In the data rows, 128 means zero.
Here are some numbered points:
[193 147  71 198 255  63 184  65 125 206 124  66 117 133   0 161 131  91
 150  94 218  92 169   0 100 203 174  71   0 177 101 166 171 191 173  92
  82 149  82 195  27  68 153 172 217 190 117 166 105 190 141 163 255 123
  97 177 163  58 197 218 178 208  85 116 153 109  94  86  20   0  11 158
 197 138 175 108 221 174  46 166 193 134 183 168 155  96  20  96 113 122
  88 176 165 180  98 169 244 195 251  21  23] 0
[111 126 142 119 113 142 117 122 127 119 118 147 152 135 127 129 135 149
 134 132 155 123 138 126 122 133 136 128 134 126 107 127 110 143 136 125
 128 106 137 144 127 107 123 109 116 115 147 145 121 147 129 112 143 128
 131 133 118 104 102 115 107 150 124 126 140 140 139 131 116 134 161 114
 142 107 117 131 107 111 109 129 123 123 125 137 155 129 131 121 146 145
 137 111 138 137 133 120 124 106 135 131 119] 1
[122 156 135 136 136 132 137 123 112 132 129 118 115 121 113 125 130 111
 118 112 111 102 128 102 134 132 124 130 123 126 139 121 154 109 125 116
  94 131 129 119 104 145 129 149 145 146 115 133 119 140 129 121 139 127
 127 145 131 151 120 126 122 132 136 134 132 127 105 134 116 113 111 151
 123 119 131 122 109 127 117 120 144 145 152 126 140 143 114 118 123 112
 130 119 127 121 112 135 142 131 111 136 107] 2
[148 100 135 138 112 114 147 122 119 128 130 146 108 151 123 152 135 123
 150 101 105 139 114 117 114 124 123 137 121 114 133 116 142 126 135 129
 133 141 128 117 118 124 119 131 138 142 123 123 153 125 127 137 128 149
 121 130 136 127 151 144 134 135 153 122 138 117 110 109 145 132 131 119
 128 129 128 116 122 154 125 132 107 146 116 115  97  97 121 151 121 105
 110 117 145 145 135 128 146 121 121 129 139] 3
[142 133 139 113  90 139 122 125 145 123 133 172 148 135 140 152 135 156
 131 146 127 129 143 155 127 123 116 124 148 118 147 108 138  93 139  83
 165 114  96 124 110 121 121 117 129 114 134 107 106 123 111 136 134 109
 131 118 111 124 138 123 118 124  91 116 134 147 141 136 116 138 138 125
 101 128 115 134 136 100 133 126 112 147 102 117 103 120 135 133 142 121
 126 132 139 112 135 112 129 143 121 116 114] 4
[126 141 143 159 159 132 157 123 127 139 145  85 106 118 119 148 135 108
 121 113 112  87 141  49 131 103 121 107 106 108 148 129 117 148 156 149
 137 135 173 170  58 150 148 168 158 139  89 116 119 119 122 149 154 104
  77 172 108 143 139 164 162  79 176 149 168 108  74 137 109 126 117 141
 181 110 120 132 161 160 103 160 127 107 136 172 138 125 100 127 106 105
  49 138 122 143  99 128 183 118 127 142 126] 5
[125  99 160  99 123 145 180 157 134 102 162 135 119 109 116 161 128 156
 158 130 128 129 117 151 136 140 122 118 142 124 130 131 122 103 148 136
 205 164 152 111 128 112 152 135  97 120 111  86 148 109 142 157  73 100
  86 120 110 124 167 102 123 104 147 134 106 125 104 112 137 154 124  94
 121 118 111 167 136 147 137 117  96 157 131 114 120 162 146 145 106 115
  99 137 119 132 130 157  79 113 134 127 147] 6
[100 113 135 149 110 115 137 125 128 145 138 144 133 154 137 168 130 136
 159 110  96 153 103 117 121 121 133 136 105 121 141 107 135 113 131 124
 130 125 118 113 112 110 121 136 130 154 128 114 145 126 129 143 128 151
 114 127 142 131 141 149 141 139 141 135 148 117 114 111 141 125 132 126
 104 137 141 113 121 165 150 128  92 150 121 120 115  93 150 155 112 112
 107 141 149 149 152 123 150 141 124 128 140] 7
[170 105 132  59 255 110 150  58  74 134 244   0  22  77 138 139 193 172
  81  56 144 128  29 127 171 182  77  95 176 178 178 146 102 103  78 160
 143 249 152 102 166 235 149 247  55 113  93  84 207  37 198 255 102  89
   0 100 168 220 206 217 181  77 255 154 126  72 189  67 143 182  79  73
 137 206 174 255 105 226 198 135 168   8 135 124  42 193 170 168  13 148
 153 167   0 136  90 219  53  23 134 237 137] 8
[135 123 129 155 104 130 121 157 142 133 130 123 100 145 147 101 125  94
 130 112  68 129 111  83 117  82 150 187 168 119 126 107 132 129 142 114
 113 129 180 130 125 127 113 131 154 175 147 130 126 127 114  96  72 144
 137 171 109 157  76 130 141  99 158 151 161 123  99 135 134 135 151 161
 137 131 108  87 124 150 153 115 150 133 130 113 132  91 152 115 137 101
  97 131 143 118 133 130 196 122  90 133 117] 9
[152 118 131 159 112  85 121 135  97 102 129 142 132 149 128 153 134 143
 159  80 111 147  91 105 126 176 122 127 144 118 165 113 161  99 121  95
 111 129 122 103 117 137 140 158 127 140 115 112 162 130 113 158  92 156
 100 145 151 139 149 164 147 118 150 151 162  96 137  64 115 119  66 133
  91 172 153 128 127 185 135 121 122 164 151 110 131 138 118 203  70 100
 124 141 141 165 126 148 131 153 114 164 141] 10
[167  93 139 172 140 133 153 154 151 191 109 126 102 157 156 129 112 255
  64 249 181 109 148 166 118 180 151 171 161 176 122 142  57 173 206 101
 202  27 249 232 130  28 200  38  90  80 161 130  45 192 109 114 173 118
 126  97  59 130  22  88 109 136  67 197 171 137 157 133  87 105 169  61
 132 157 135 206 153  32 122 107 159 106 111  45 110 174 148  44 218 161
 138 188 211  74  93  94 146 111 177  61  25] 11
[ 78 121 194  99  89 173  73 118  99  78 112 225 202 152 113 130 119 204
 148 147 253  82 185 120 100 181 138 108 108 125  58 124  26 233 155  88
 110  96 187 147 138  46 129  92  56  76 182 169  89 183 141 119 215 125
 124  62  98  33  49  67  33 196 136 141 178 161 169 112  54 149 231  85
 188  47 131 197  77 109  29 168  81  85 119 176 219 183 108  68 176 179
 159  49 149 147 150 125 106  53 134 169  99] 12
[131 144 126 139 158 116 135 112 116 108 141  98 106 107 127 107 106  98
 134 130 143 140 108 114 127 119 103 136 132 133 138 146 148 132 115 142
 107 127 141 122 140 149 123 136 142 143 112 128 144 124 133 137 103 122
 130 144 132 133 123 132 129 118 160 139 119 139 138 117 145 148  97 134
 129 139 128 121 140 148 130 138 139 128 147 120 123 145 118 136  99 122
 113 120 111 129 139 148 118 126 115 149 151] 13
[120 127 138 185 118  95 123 173 139 121  76 118 112 105  67 128 133  92
 202 102 110 106 130 157 136  93 175 128 109 164  84 187 120 176 101  92
 176 133 149 107  91 113 119 132 107 133 134 126 112 179 113  76  69 132
 139 101 142 107 121  97 102 167 121 155 109 123 125  97 116 154 117 171
 154 102 125 101 168 129 146  65 145 144 126  96 213  99 131 121 136 152
 139 147 147 127 103 120 123 173 132  73 110] 14
[127 120 124 103 150 143 119 124 126 122 138 127 133 110 118 123 135 155
  97 134 114 102 147 140 134 126 132 103 130 131 132 133 121 116 139 127
 155 154 118 139 112 143 154 138 111 103 134 112 113 111 124 126 156 122
 117 139 116 138 156 126 155 106 105 125 114 141 116 138 104 107 109 128
 126 135 125 138 143 105 133 122 138 123 125 131 122 151 127 121 147 135
 149 142 121 100 102 104 106 127 135 102  92] 15
[ 95 176  78 122 165 141 101 110  96 111 119 112 142 117 133  86 134  88
  89 110 157 118  98 137 158 139  87 108 126 147 126 134 140 126  80 155
  67 152 111 104 173 175 121 143 108 113 124 180 149 120 168 126 137 138
 152 115 160 120 118 137  89 158 142 134 101 117 168 123 137 120 131 124
 120 151 141 154  87 129 137 135 149  99 167 141 142 167 127 113  93 156
 191  95  98 136 135 151 102 100  78 182 134] 16
[148 124 106 122 116 130 106 123 128 124 125 132 127 123 137 112 123 137
 127 122 128 128 111 153 123 132 139 117 160 125 122 138 122 125 113 122
 120 142 106 108 154 142 109 126  97 120 128 121 140 116 124 133 101 149
 134 117 149 138 118 140 133 125 124 128 124 113 139 116 128 125 125 125
 108 165 135 127 121 130 145 122 132 116 104 117 126 136 141 142 128 134
 154 135 113 135 129 118 106 128 117 131 138] 17
[159 104 163 135 154 101 161 145 138 124 155 104 121 138 120 150  99 175
 146 138 162 137 123  65  92 151 117 129  94 134 143 115 113 149 171 135
 160  92  91 197 128 112 128 162 149 153 135 123 142 153 116 169 181 113
  88 157 106 106 125 155 133 133 155 123 157 119 119 101  99 118 137 115
 141 110 114 144 156 175  97 172 118 137 141 145  98 130 100 146 121 129
  83 125 152 179 134 131 149  94 161 154 110] 18
[115 122 147 120 109 121 116  95 121 153 129 137 134 146 172 158 118 131
 128 124 137 154 122 128 139 127 136 137 103 107 131 106 130 148 112 145
 106 122 116 120 144 115 126 131 164 128 127 154 157 130 145 138 143 126
 138 119 135 132 128 143 127 143 128 113 131 138 134 151 156 145 148 135
 140 104 133 118  92 142 127 182 101 122 112 150  81 106 126 117 125 108
 114 111 103 147 146 127 177 112 146 170 183] 19
[155 131 136  91 112 131 101 132 156 143 124 153 129 143 162 132 120 158
  72 142 133 124 137 136 128 127 143 153 178 106 147  90 142  94 138 114
 116  95 113 142 127 107 125 116 168 129 168 110  85 125  99 123 127 124
 167 152 133 145  96 113 132  81  92 124 145 159 152 170 110 112 137 142
 116 160 130 106 116  86 140 133 142 133 117 117  97 139 130 118 170 117
 137 123 132  83 130  73 164 131 127 126 117] 20
New points follow, each followed by the numbers of its five nearest points above by angle, nearest first.
[158 136 126 154 128 106 132 138 117 134 151 126  92 142 107 141 137 128
 153  81 114 121 115 120 114 139 111 119 134 127 159 118 153 101 131 108
 125 143 122 109 108 133 112 145 130 154 116  87 134 142 125 141 112 153
  85 142 139 146 134 160 143 122 145 164 152 104 112 106 110 101 101 137
  90 150 164 127 133 162 155 122 129 166 146  81 138 133 120 176  97  93
 122 142 141 144  94 134 134 163 110 140 121] ~ 10 7 3 2 8
[116 120 149 118 106 126 148 147 137  92 148 170 143 125 129 120 140 118
 189  97 153 128 111 137 125 120 113 125 135 138 127 146 114 126 113 104
 149 126 134 110 143 135 101 122 105 133  97 117 164 116 119 132  87 128
 105 113 140  90 141 105  95 146 154 121 116 110 124 100 144 178 137 108
 108 116 115 132 144 132 135 130  89 142 109 122 130 121 142 158 108 126
 121 121 117 155 157 163 115 124 100 128 166] ~ 6 3 7 10 17
[147 125 123 148 128 101 122 140 135 157 120 134 118 144 144 127 105 139
 111 140 117 144 107 114 105 128 144 148 137 111 141 107 111 134 139 152
 119 122 161 146 146 118 131 130 147 124 127 126 123 117 123 153 113 157
 138 144 128 148 112 145 151  93 148 122 161 120 129 133 135 127 132 131
 130 164 131 115 133 142 150 139 124 120 126 110  94 122 129 128 123 122
 109 139 140 124 141 102 157 124 124 129 139] ~ 9 20 7 3 19
[113 122 161 101 109 160 142 104 131  70 152 142 152 126 135 107 135 139
 150 111 104 119 129 126 129 124 103 105 149 116 116 126 147 110 146 113
 159 129  96 125 100 131 125 121 115 125 112 109 141 127 131 123 147 129
 120 132 113 101 128 108 102 147 100 113  99 146 115 132 116 132 149 108
  91 111 115 125 124 110 113 158 113 138 129 153 140 127 143 136 142 128
 137  90 145 122 135 115 107 107 111 134 117] ~ 4 1 12 6 15
[141 133 124  97 101 119 157 117 101 174 137  87 102 136 151 124  88 114
  88 168 132 138 136 103 139 144 136 175  99 142 124  98 145 132 148 153
 144  92 147 166 133 126 187 123 197 151 154 151 107 119 130 113 154  99
 170 156 121 147 108 108 143 121 106 120 108 144 108 172 157  95 114 144
 150 108 124 101 111 176 103 147 147 115 130 142  76 149 115  57 155 114
 124 110 143  98 111 134 164 134 177 123 116] ~ 20 19 11 0 2
[108 148 119 149 148 136  92 115 109 143 131 134 132 131 171 103 124 121
 109 119 154 121  95 111 129 144 115 125 125 117 135 115 122 126  80 177
  68 147 116 117 148 144 120 138 107 124 121 145 150 120 154 139 135 144
 136 116 126 160 119 150 112 117 148 131 144 116 138 137 147 155 152 136
 138 134 145 138  90 156 122 166 136 113 131 148 119 123 128 104 116 125
 145  95  99 129 167 116 138  98  96 183 152] ~ 16 19 8 13 17
[112 138 138 108 121 151 133 102 109 136 134 140 119 170 146 134 137 139
 123 116 103 131 110 116 129 126 125 132 133 118 126 106 139 118 133 119
 123 141 149 117 135 121 127 127 124 131 124 147 123 143 144 118 145 138
 123 129 122 141 114 117 121 153 128 122 130 129 117 134 147 131 147 120
 118 105 126 142  88 143 127 159 120 122 136 136 117 120 135 109 151 109
 135  97 142 126 134 130 137  94 107 161 126] ~ 19 1 12 3 2
[117 117 151 128 108 132 119 139 124 134 125 148 138 152 136 138 134 163
 138 122 136 124 117 112 107 113 157 136 157 119 118 112  79 132 151 121
 158 134 163 132 142 127 122 124  94 123 149 113 132 107 129 117 115 156
 108 139 112 131 102 131 127 112 152 138 154 112 121 123 123 142 166 110
 145 138 120 147 118 146 145 131 108 108 123 102 136 125 153 118 133 131
 116 132 143 122 134 112 144 119 104 135 129] ~ 9 1 12 11 7
[123 119 136 122 102 135 146 129 137 106 121 168 126 117 122 141 140 136
 123 138 134 131 118 141 136 126 142 118 134 130 145 150 143 115 122 112
 130 123 135 102 151 118 116 127 110 126 116 117 123 134 127 120  96 129
 128 120 127 140 115 112  93 138 142 151 141  98 138 122 130 156 125 116
 117 119 121 135 127 118 131 106 107 154 131 109 156 136 117 140 125 132
 127 125 119 142 144 127 111 147 111 146 155] ~ 6 17 14 10 4
[226 109  30 143  55 126   0 134 131 160  72 174 146 111 154  86  38 180
 157 134 193 188  65 255 142 185 191  81 236 105 115 175 102  97  29 117
 137 146  26  62 248 154  16 106  32  56 161  85 193  73  30 124  34 138
 222  37 207  92 110 201 191  84 141  90 131  78 255  54 139 115 124  83
  27 255 196 151 142 122 236  61 164  77 114 122 131 195 207 220  39 151
 255 162  72 170 114  27   0 192  78 119 203] ~ 17 16 10 8 4
[141 118 111 138 155 116 146 123 130 144 127 108 104 124 127 119 120  95
 124 125  96 151 127 124 117 119 136 133  90 132 120 130 149 144 133 147
 127 133 120 128 123 147 136 119 152 144 115 142 134 123 134 131 150 135
 133 143 132 133 147 147 145 155 113 102 110 114 113 147 137 108 102 142
 133 131 144 104 130 148 130 133 130 132 122 151  95  94 113 128 126 127
 140 128 140 115 130 134 141 123 152  95 117] ~ 0 3 5 7 19
